Questions about the grid below.
1) Which number is the entry in the top-left corner?
2) Which number is the entry directly below -0.643?
3) Which number is the first entry in the row that holds the largest entry?
4) Which number is the entry just right of the smallest entry?
5) Which number is the last entry in the row that holds the largest entry?
6) Which number is the entry just right of -2.640?
7) Which number is the top entry of the column that holds the smallest entry?
8) Which number is the smallest entry in the first row?
2.456,2.414,0.939,2.920,0.441,0.620,-1.705,1.855,-4.036,-3.919,2.976,0.248
3.347,1.545,-3.464,2.492,-5.487,-0.660,-4.574,2.543,-2.640,-2.938,-0.928,4.136
1.962,3.025,-0.665,1.336,-0.113,-1.000,-0.472,1.048,-2.910,-0.643,0.907,0.200
2.944,3.911,-0.050,1.426,-0.109,0.231,-2.714,-0.386,-3.622,-1.653,2.235,-0.370
1) 2.456
2) -1.653
3) 3.347
4) -0.660
5) 4.136
6) -2.938
7) 0.441
8) -4.036
